0: [148 123 105  73 185 102 188 118]
1: [152 192  85 191 181 108 104 115]
2: [118 160  91  37 184 131 106 128]
3: [137 186 103 160 118 148  45  84]
4: [113 172 137  29 127 126 105 125]
5: [137 153 121  80 200 131 154  88]
6: [120 158 135  69 151 134  56  76]
7: [119 140 138  70 198 123 179 117]
8: [105 175  83  92 182 151  58 125]
9: [ 83 123 134 100 175 173 187 133]
10: [ 81 196 136 131  83 124  97 154]
11: [113 141 190  87 116  97  76 143]
12: [ 63 131 112  44 156 174 128 132]
13: [169 128 174  65 178  65 125 112]
14: [137 161 106  94 167 106  74  85]
15: [ 84 194 134  89 100 107  85 159]
16: [ 87 208 129  55 113 123 114 152]
17: [ 98 212 167 160 108  94 154 171]
18: [102 166 115 114  73 216  99 108]
19: [115 163 100  41 174 127 100 130]
20: [ 84 145 121 127 128 160  52 132]
21: [ 95 195 142 148  79 124 116 153]
22: [188 207 159  99  99  94 127 100]
23: [129 171 132 136 143 124  21  99]
24: [ 47 138 107  83 181 166 114 158]
25: [118 150 107  46 182 126 108 131]
26: [ 71 147 112 105 193 141  93 157]
27: [154 197  83 164 150 130  64  93]
28: [147 168  83  81 124 200 183 127]
29: [ 60 194 147  93 101 111 100 174]
30: [112 214 136  76  85 114  84 122]
31: [ 88 131 105  89 204 168 174 164]
32: [ 70 129 116  57 167 171 146 159]
33: [ 89 126 173 107 165 126 134 210]
34: [119 119 174 117 195 124 214 120]
35: [ 65 191 141 155 104 115 149 195]
36: [182 144 195 100 131  95  84  97]
37: [108 186 137  88  90 116  74 128]
38: [ 83 141 114 101  72 211 101 152]
39: [201 150 118  80 127 132 174 159]
40: [146 169 106 121 137 127  57  81]
41: [ 97 117 114 127 159 143 219 189]
42: [ 97 204 113  45 143 110 129 135]
43: [107 162 115 117 103 191 180 169]
44: [151 143 138  56 179 143 175  81]
45: [168 101 213 110 159  69 131 115]
46: [ 98 139 196  99 111 100  55 148]
47: [130 151 140 112 207 128 180 109]
48: [108 158  98  65 168 132  81  99]
49: [110 127 127  44 196 134 172 105]

[ 67 131 110  54 160 177 142 164] >> 32 12
[172 151 183  76 153  62 124  93] >> 13 36
[ 72 133 128 107 165 177 196 141] >> 9 31
[112 145 113 126 115 182 200 175] >> 43 41
[160 118 173  55 162  80 110 101] >> 13 36
[138 123 100 126 151 135 235 166] >> 41 0
[141 102 217 132 137  93 104 136] >> 45 11
[178 163 184 108 117  68  80  95] >> 36 22
[168 167 176  86  79 127 122  95] >> 22 36
[102 157 101  63 170 134  83 109] >> 48 19
[183 154 138  68 173  74 125  83] >> 13 5
[ 61 131 109  85 109 202  91 151] >> 38 12
[ 88 112 175 104 175 131 134 215] >> 33 26
[114 154 188  82 148  83 109 161] >> 11 46
[103 184  59  95 183 162 104 113] >> 8 48
[ 82 142 115 105  77 205  92 150] >> 38 18
[ 80 131 111  61 156 168 154 161] >> 32 12
[121 157 142  58 154 132  60  72] >> 6 48
[109 204 168 150 116  90 151 163] >> 17 35
[153 123 170  83 185  78 117 112] >> 13 45
[166 115 180  59 159  72 106 100] >> 13 45
[ 69 140 121  37 152 169 118 137] >> 12 32
[187 177 135  62 114  91 124  77] >> 22 36
[182 151 176  81 172  72 136 101] >> 13 45
[182 155 137  66 171  77 133  86] >> 13 5
[109 152 196  93 139  88 100 158] >> 11 46
[ 74 127 124 108 165 189 197 140] >> 9 31
[181 193 151 147 115  76 106  98] >> 22 36
[179 205 148 110 104 101 120 102] >> 22 30
[113 179 138  26 116 124  97 129] >> 4 16
[144 138 174  76 178  72 106 122] >> 13 45
[170 145 151  64 198  75 129 116] >> 13 5
[118 122 170 111 197 123 211 121] >> 34 47
[181 200 156  92 111  97 128  97] >> 22 36
[ 85 146 121 123 126 161  47 128] >> 20 23
[187 195 162 140 108  69 109  97] >> 22 36
[181 149 143  70 176  74 125  85] >> 13 5
[114 137 140  67 209 118 181 122] >> 7 49
[ 76 137 122  93 217 159 158 154] >> 31 9
[ 78 164  86 132 143 168  45 115] >> 20 8
[158 193  83 181 156 141 155  75] >> 1 27
[ 95 206 137  50 105 116 112 143] >> 16 42
[140 194  56 155 156 155  85 103] >> 27 1
[ 70 122 127 106 174 187 199 134] >> 9 31
[ 64 141 112  83 177 160 115 143] >> 24 26
[154 129 170  66 173  96 116 129] >> 13 45
